rotation ticks, each row followed by its count of ticks:
The counts run from 0 to 485.
1.643 -0.607 -1.259 -0.088 -0.673 0.678 0.649 0.129 0.148 -1.768 2.772 0.717 0.904 -0.787 -1.861 -0.998 1.397 0.301 1.389 -1.043 -3.929 1.343 0.470 0.666 -0.392 0.929 -1.224 -1.538 -1.694 -0.432 1.576 1.302 1.508 -2.155 -1.684 1.034 -1.306 0.272 2.203 -1.544 0.985 -1.158 0.122 1.927 -2.883 0.714 0.493 -3.035 0.042 3.052 -> 79
-1.927 -1.536 -2.615 -0.112 0.953 -3.910 1.609 1.657 0.739 0.145 1.141 -1.775 -2.214 1.259 -0.949 -0.275 0.812 -2.532 0.317 0.608 -0.399 -3.657 2.419 1.514 1.149 -1.353 -2.733 -0.125 -0.040 1.936 0.928 0.388 1.374 1.794 -1.080 0.567 0.863 -0.241 -0.842 -1.369 -0.268 -0.548 -0.693 -1.023 -0.629 -0.519 0.769 1.726 1.433 -0.650 -> 127
1.072 2.254 -1.138 0.008 -4.043 0.490 -1.101 0.561 -0.425 -0.001 1.506 -1.419 -0.595 -0.994 -1.864 2.055 0.913 -1.337 0.163 -0.561 -2.544 1.601 0.563 0.499 -0.034 0.511 -3.355 2.848 1.303 -2.542 0.848 -0.158 1.833 -0.415 -1.920 2.909 -0.969 0.853 1.110 0.039 0.592 0.861 -0.756 -0.019 -1.523 1.344 0.870 0.343 -0.019 0.189 -> 242
0.028 2.175 0.049 1.879 1.065 -0.633 0.378 0.931 1.322 -3.362 4.009 -0.263 1.693 0.051 0.828 -1.275 1.182 -2.733 0.097 0.094 0.402 -1.619 0.008 0.338 -0.105 0.058 0.290 1.451 0.656 0.669 0.642 -2.391 3.406 0.539 0.607 0.754 -0.013 0.969 1.374 0.941 -0.618 2.090 0.438 -3.462 -2.261 0.443 2.208 1.734 1.970 0.399 -> 3
-0.723 0.461 1.019 -0.368 2.343 0.935 -0.315 -1.550 -0.685 -0.890 -2.022 -2.102 -1.508 1.340 0.050 -1.381 -1.742 -0.219 -0.487 1.756 2.449 0.565 1.016 0.760 -1.316 -3.200 -1.579 -1.858 1.369 2.024 0.775 -3.489 1.179 1.424 0.762 -1.412 0.049 1.417 -0.317 -1.524 0.134 0.669 1.951 -1.389 1.283 0.205 1.413 -1.510 0.387 -1.987 -> 181
0.083 -3.263 -0.801 -2.682 0.616 3.064 0.572 -0.133 -0.373 0.331 0.789 -1.526 -2.071 -0.645 -1.073 -0.894 -0.535 0.741 2.002 2.995 -0.961 2.473 -0.034 -1.310 0.312 -0.479 0.663 -1.163 -1.020 0.628 1.832 -1.167 -0.096 -0.109 0.402 -0.399 0.346 0.008 1.015 0.555 1.498 -1.266 1.018 0.713 0.674 -0.472 -1.633 -4.662 -1.425 1.816 -> 334
0.470 0.723 -1.960 0.664 2.391 -0.648 1.070 1.455 1.250 -1.155 0.418 0.164 -0.544 0.807 -0.190 2.358 0.923 -3.829 2.012 -0.421 -1.687 0.156 -2.144 0.351 2.767 -0.263 -0.409 2.514 -2.182 -0.597 0.849 -0.558 1.804 0.787 0.304 0.197 0.922 0.564 1.543 -1.440 0.757 -2.466 0.437 -0.859 -1.527 -0.226 2.830 -0.532 -0.393 2.557 -> 421
-1.033 -0.811 1.195 0.148 -1.719 -1.955 -0.297 -0.030 1.862 -1.318 2.295 -0.340 3.331 -0.057 0.935 -4.015 1.164 0.006 -1.081 0.661 -0.005 -2.435 2.959 0.543 -2.555 0.528 -1.893 -0.266 0.781 2.861 0.679 -0.128 2.271 0.297 0.862 0.710 -0.693 -0.498 0.515 -0.267 -1.035 1.721 2.272 -0.367 -2.181 -0.471 1.317 -0.525 2.568 -1.755 -> 233
-0.205 -0.561 0.261 -0.854 -0.041 -0.569 0.398 -1.353 1.501 0.115 1.001 0.460 -0.962 3.917 -0.663 -0.614 0.175 -1.383 0.025 -0.436 0.042 1.958 1.133 0.858 2.551 0.920 -1.020 0.221 1.586 0.745 1.928 0.247 -0.113 0.578 4.237 0.352 -1.089 0.612 4.196 -0.484 0.554 -2.165 3.197 -0.310 -0.619 -0.840 -0.554 -2.561 -1.677 -0.035 -> 51
-0.189 -0.983 -0.116 -0.194 2.231 -2.450 2.081 0.425 1.166 -1.333 -0.321 2.400 -0.509 1.366 -0.040 0.715 0.266 -1.030 0.730 0.235 -1.818 -0.897 1.444 2.197 2.973 -2.137 -0.453 -2.684 -2.078 1.491 0.637 0.463 1.255 0.375 1.701 -2.729 0.843 0.772 2.122 -3.024 -1.341 -0.024 1.217 0.099 -1.663 -2.193 1.532 -0.181 -0.588 1.496 -> 363
0.397 1.303 2.210 -1.102 -1.967 -0.712 0.781 -0.725 -1.103 1.047 -0.281 0.670 0.829 -1.590 0.987 1.729 -2.035 2.052 -2.126 -0.762 1.462 0.364 0.489 -0.430 -1.717 -1.348 -1.544 -1.065 2.997 -0.503 -2.957 -1.035 -0.487 0.545 -0.238 -1.671 -0.469 -0.190 -1.030 -0.358 -1.625 3.368 0.165 -0.127 1.785 -1.351 0.346 2.998 1.046 -2.471 -> 378
1.181 2.998 1.513 -0.023 -1.236 3.454 0.127 -0.574 0.307 -1.537 0.785 -0.219 -0.062 -0.962 0.211 1.734 0.449 -2.230 1.101 0.681 -1.318 3.838 -2.236 -0.744 1.845 -0.607 -0.476 1.616 0.633 -1.929 0.620 -1.843 1.753 -0.400 2.449 1.019 1.442 0.864 2.652 0.282 0.625 1.447 1.819 -0.746 0.469 -0.057 1.047 0.569 -2.175 0.987 -> 478
-1.056 0.986 0.223 -1.153 -0.859 -3.226 1.180 1.335 0.198 1.855 -1.280 -1.407 -0.707 -0.294 1.432 -1.054 -0.283 0.088 -0.803 2.046 -0.641 -1.693 2.067 1.677 -2.590 0.124 -3.587 0.383 -0.350 1.563 1.191 -0.025 1.581 0.078 -0.722 -0.676 2.997 1.045 1.493 -2.655 0.245 0.445 0.231 -1.019 0.214 -1.174 2.890 1.432 2.227 -0.419 -> 101
1.117 1.036 0.898 0.393 3.514 -0.861 2.576 0.345 -0.601 0.475 -1.668 4.132 -1.367 0.693 0.140 1.765 0.146 2.066 0.215 1.511 0.977 -0.546 0.705 0.448 -0.694 0.745 1.808 -3.578 0.869 0.140 0.910 -0.662 -0.816 -0.610 -0.131 -4.287 2.388 0.034 -0.475 -0.306 0.288 0.917 0.348 1.530 -0.159 -0.168 -0.348 1.247 0.356 1.280 -> 304
-0.511 -0.004 1.392 0.058 3.396 1.287 -1.656 -2.069 -0.416 -3.429 -2.081 -0.383 -0.261 -0.448 -0.389 -0.838 1.104 -2.113 -0.121 -2.506 -1.248 -1.496 -1.935 0.722 0.928 -1.792 2.255 -0.973 -2.490 0.434 1.446 0.134 0.090 -2.137 -0.004 -0.660 -0.450 -0.391 -2.516 -2.448 -0.790 -1.782 -0.948 -1.210 -0.382 1.602 -0.118 -1.294 1.489 0.974 -> 343
-0.110 1.108 -0.382 -0.459 -3.312 0.455 0.220 0.096 -0.992 1.666 -2.002 0.983 0.043 -4.145 -0.651 2.825 -1.429 0.788 -1.251 1.344 1.111 1.734 2.695 0.111 2.424 -0.543 -1.939 -0.243 1.149 -0.922 -1.909 -2.773 0.399 1.351 -1.524 0.161 -0.797 1.020 0.249 -0.471 -0.720 2.352 0.158 2.417 -0.773 -0.072 0.348 1.506 -1.487 -0.471 -> 380
0.055 -0.310 -1.753 1.019 1.700 -1.043 -0.205 -0.693 2.638 -1.104 0.047 1.642 2.010 0.807 -1.102 0.203 1.802 -3.464 -1.166 -3.285 2.562 0.616 0.851 -0.080 2.584 1.311 -0.689 0.598 0.308 0.834 0.095 0.050 0.265 0.620 0.313 2.046 -2.231 -0.246 1.159 0.803 0.580 -3.410 1.512 0.872 -2.722 0.825 1.502 -0.072 0.900 -0.019 -> 289
-1.920 -0.739 1.055 -0.460 -0.390 0.315 -3.904 -2.149 -0.551 -0.463 -1.352 0.053 -1.261 -2.151 -0.419 -0.177 -0.998 -2.566 0.258 -0.374 -2.478 1.079 -0.570 -0.871 0.873 -0.318 2.259 2.078 -2.303 -0.299 1.190 -1.721 -0.290 -1.118 1.430 1.231 -1.366 -0.017 1.045 -0.707 1.044 -0.880 -1.175 -1.433 -2.454 1.243 2.354 -4.129 -0.818 0.129 -> 341
0.207 -0.474 2.119 -1.691 2.215 0.560 -0.744 -1.214 0.697 0.033 -0.256 0.464 -1.238 2.805 -0.066 0.126 0.040 -0.665 0.546 0.359 0.565 3.152 -0.463 -0.925 -2.429 0.969 -0.062 0.885 1.662 -1.397 1.157 -1.087 -1.291 -0.604 1.367 -0.897 0.447 -0.308 3.600 0.141 2.872 -2.029 1.199 -0.509 0.156 -1.653 2.496 -3.096 -0.370 -1.209 -> 25
0.798 1.395 -0.707 1.538 -1.741 2.494 0.993 -0.755 0.277 0.105 -0.008 -0.111 0.801 -0.188 -0.755 1.619 0.661 -0.332 0.771 1.661 2.661 1.086 0.406 -0.704 1.072 0.308 -1.300 0.750 3.874 -0.591 0.434 -3.049 2.229 1.940 0.701 0.441 -0.578 -1.002 -2.621 2.135 0.205 2.685 2.125 0.622 -0.529 1.322 -1.137 0.610 -1.018 -0.969 -> 11
-2.189 -2.282 -0.546 -1.956 -1.947 1.901 -2.260 -0.504 1.188 0.822 -0.200 0.079 -0.424 -3.190 0.248 -2.212 1.243 -0.902 -0.609 0.455 -0.036 -0.009 1.825 -1.978 -2.435 1.549 -0.866 -0.611 -0.254 0.840 1.277 -0.870 -1.125 -0.102 -0.837 1.688 -0.009 -1.481 -0.116 2.255 3.217 -2.846 -0.590 1.572 -0.317 1.319 0.790 -2.538 0.772 -0.399 -> 177
0.349 1.890 3.254 -0.960 -2.819 2.218 -1.306 -1.165 0.851 1.127 -1.100 0.998 2.119 -1.770 0.543 0.371 2.323 -0.998 -1.927 -0.374 0.925 1.642 0.947 -1.908 -0.267 1.055 -0.760 2.255 1.340 -1.434 -1.176 0.449 -2.146 -0.119 -1.219 1.504 -0.719 -1.504 0.100 0.866 -0.243 -0.971 2.468 2.203 0.002 -0.827 -0.944 1.634 0.338 -1.332 -> 91
-1.873 1.006 2.770 -1.492 0.587 -0.890 -0.427 -0.219 1.392 -0.676 1.003 -0.774 -0.122 1.026 2.365 -2.161 -0.140 -1.889 -0.084 0.502 -0.903 0.114 -0.276 0.007 -1.345 -0.671 -0.688 0.091 -0.596 0.990 1.004 -0.333 0.848 -0.396 3.493 -0.695 1.846 1.218 3.364 -1.117 0.107 -0.168 1.057 -3.142 0.905 -1.946 3.107 -0.008 1.839 -1.099 -> 338
-0.394 -0.535 1.574 -0.469 0.191 -1.695 -1.031 -0.206 -1.131 -1.221 3.234 -0.767 -1.005 1.681 0.669 0.896 0.647 -2.573 1.133 -1.175 -1.024 -2.439 -3.030 -0.977 -0.744 0.883 1.871 4.311 1.372 -1.637 0.051 0.040 -0.200 -0.661 1.025 1.587 -0.722 -0.241 -1.252 0.518 -1.164 0.850 -1.545 -3.977 0.604 -0.393 -0.598 0.123 0.735 -1.382 -> 424
-0.096 0.454 0.605 -0.685 -3.326 -1.648 1.875 -0.010 -1.734 3.337 -1.145 -0.417 -1.068 1.416 1.001 1.664 -0.978 1.725 -0.954 -0.100 0.978 -1.051 -1.941 0.390 -0.448 3.335 -1.219 2.930 3.855 0.918 -0.535 0.433 0.376 0.823 2.834 -0.594 1.498 -1.000 -0.524 -0.725 -0.848 0.978 1.522 -1.151 1.842 0.883 -0.645 1.648 -0.343 -0.156 -> 273
1.054 3.984 1.814 2.323 2.550 0.608 0.569 -1.266 -0.078 -1.353 -2.807 1.488 1.345 0.103 0.447 1.078 1.079 0.165 -0.835 -0.512 2.757 -1.369 -1.088 -0.048 -1.068 -0.127 0.705 -0.739 1.721 0.043 0.219 -1.917 1.280 0.087 -0.641 -0.970 0.651 -0.936 -4.512 0.452 -0.799 2.429 0.807 -0.544 -0.595 1.255 0.198 2.510 1.524 -1.092 -> 9
0.009 1.090 -0.916 1.788 0.192 2.457 -1.375 -1.096 2.081 -1.599 -0.181 0.745 1.608 -2.335 -1.197 -1.261 0.653 -1.882 -0.087 -0.130 0.855 0.876 -0.365 -0.800 1.297 1.004 0.255 0.268 -1.325 0.914 1.157 -2.848 2.539 0.236 0.561 1.621 -1.332 0.172 1.020 0.952 1.307 -0.837 0.884 -0.100 -3.521 2.367 1.561 -2.441 0.517 1.945 -> 315
0.208 -0.669 -1.521 -0.084 -1.009 -0.496 -0.388 -0.852 -1.536 -0.224 -0.648 -3.468 -1.301 0.574 -1.677 2.050 -1.089 -1.443 1.453 0.798 0.408 -0.433 -1.034 0.691 1.783 -1.747 -1.642 3.537 1.222 -0.596 0.568 -2.162 2.221 1.990 -0.475 2.224 -1.423 -0.076 -3.605 -0.945 -1.789 1.977 0.340 -2.062 -0.407 1.361 -0.835 -1.012 -0.613 -1.175 -> 267
0.614 1.830 1.683 -0.273 0.540 -2.650 1.534 -0.079 0.069 1.780 -2.201 0.924 0.164 0.815 -0.423 -2.048 -2.777 2.686 -1.624 1.661 0.265 -0.558 1.972 2.511 -0.273 0.291 -1.026 -2.304 -0.555 1.556 1.248 -0.447 0.494 -1.650 1.392 -2.166 0.225 2.172 1.495 -2.083 -1.637 1.898 1.038 -0.740 -0.417 -1.037 -0.182 0.193 1.210 0.292 -> 75
-0.136 -0.568 -1.140 1.052 -3.871 1.633 -0.312 -1.262 0.165 -1.893 2.244 0.158 2.767 -2.359 -1.175 -0.161 0.684 -0.392 -0.203 -2.229 -0.691 1.053 -0.495 -0.404 2.815 0.107 -0.052 0.689 1.973 0.333 -1.418 -0.513 1.886 0.976 1.099 2.292 -3.399 -0.633 -0.712 0.131 -1.312 1.381 2.132 0.657 -2.512 1.383 -1.055 -0.563 -0.607 0.653 -> 373
-0.402 -0.832 2.954 -1.008 -3.097 0.874 -2.685 -2.611 -1.712 -0.436 0.920 1.025 -0.450 -1.600 -0.332 0.496 -0.428 0.695 -1.448 -2.423 0.111 0.615 -0.028 -1.605 0.351 -0.196 1.188 -1.310 3.438 -1.795 -2.359 -0.973 -2.917 -0.531 -0.702 0.074 -2.590 -0.976 -1.257 0.277 -0.050 1.193 -0.598 0.802 1.470 1.378 -1.555 -0.193 -0.923 -2.140 -> 64
0.297 -0.802 -0.057 -1.203 2.240 -0.223 1.324 1.116 -0.909 1.774 -3.890 -1.819 -1.131 -1.143 -0.364 0.005 -0.148 1.042 -0.395 2.713 1.551 -2.123 0.440 -0.545 -0.480 -0.879 0.296 -0.218 -2.047 0.809 0.622 0.072 -1.040 -0.288 -4.012 -0.916 1.544 0.321 -3.528 -0.846 -0.172 -0.336 -0.518 0.107 1.440 -0.469 -2.143 1.206 1.981 0.606 -> 409
-0.938 -2.347 2.978 -1.334 -0.542 -1.549 -0.760 -0.491 -1.046 0.276 2.264 1.856 -0.073 -2.325 0.526 -0.903 -1.535 1.406 0.214 3.176 -1.608 -1.428 2.400 -0.621 0.163 0.150 3.510 -0.513 -0.363 -0.058 0.071 -0.852 -1.305 -0.033 -0.149 -1.215 -1.504 0.279 -0.218 -0.482 -2.385 4.333 -0.226 -0.519 -0.110 -1.593 -1.613 -0.029 -0.509 -1.141 -> 227
0.118 -0.004 0.827 -1.127 2.112 -0.595 2.123 0.761 -0.630 1.207 -2.764 -3.124 -1.877 0.817 -0.645 -1.457 -0.302 1.078 -0.872 3.290 2.568 -2.087 1.019 -0.495 -0.631 -1.214 -0.655 0.584 0.270 1.605 0.902 -0.413 -0.491 0.652 -2.479 -1.086 2.081 1.328 -1.507 -1.622 -1.320 0.310 1.791 -0.079 2.381 -0.500 -2.662 2.172 1.926 0.694 -> 410
0.802 0.096 -1.221 1.459 0.913 -2.178 0.119 -1.178 0.606 1.545 -0.077 2.765 0.200 0.848 -1.880 2.833 -1.630 -0.850 1.255 -0.859 0.083 2.430 -0.262 1.299 1.419 1.870 -0.774 1.021 -0.080 -1.023 1.231 -1.601 1.028 -0.116 2.119 0.173 -2.253 -0.469 0.958 0.888 0.982 -0.224 0.331 -0.304 -3.393 0.503 1.438 -3.757 -2.022 0.205 -> 446
0.931 1.290 0.845 1.377 0.406 1.376 0.026 0.598 -0.347 -2.816 1.127 0.483 1.070 -2.925 -0.331 0.284 2.607 -2.303 0.328 1.028 -3.551 -1.353 -0.801 -0.315 1.581 -1.077 2.039 0.558 -2.901 -1.564 0.662 0.257 1.843 -0.966 -1.218 0.291 -0.187 -0.686 -2.790 -0.643 -2.437 2.785 -0.832 -0.361 -1.374 0.204 -0.744 1.571 0.440 1.327 -> 87
-0.452 -2.032 -0.122 -0.023 1.176 -2.822 0.391 -0.353 0.234 -0.129 0.991 2.133 1.146 0.634 -0.152 -0.378 -0.320 -0.685 1.013 -2.801 -3.244 -0.806 -1.433 0.860 -0.297 1.520 0.130 -1.694 -3.493 0.617 1.141 2.305 0.148 -1.997 3.373 0.321 -0.350 -1.715 -0.762 -0.060 -0.330 -0.629 -1.863 -1.464 -1.568 -0.277 1.405 -3.096 0.958 -0.055 -> 54
0.632 1.387 0.513 -1.004 -0.943 0.520 0.413 0.351 -0.431 3.348 -2.662 0.257 -1.476 -1.120 -0.198 0.916 -2.490 2.218 -0.392 4.279 2.595 2.379 0.901 -0.348 -0.566 2.281 -0.254 0.606 1.532 0.470 0.862 -2.886 0.037 0.464 1.198 -1.031 1.317 1.966 2.210 1.121 1.216 1.174 1.679 -0.179 0.739 0.318 -0.191 -0.728 -0.568 0.533 -> 18
0.580 0.797 1.522 -0.403 1.949 -2.880 1.398 0.041 0.083 2.645 -2.124 1.368 -0.495 -0.817 -0.602 -1.571 -2.214 2.490 -2.234 0.399 0.115 -0.615 2.463 1.385 -1.368 0.724 -1.277 -3.783 -2.425 0.948 0.962 1.222 -1.395 -2.594 -0.427 -1.342 0.842 1.566 0.510 -1.010 -1.009 0.375 -0.069 -0.066 -0.230 -1.270 -0.462 1.036 2.085 0.187 -> 74
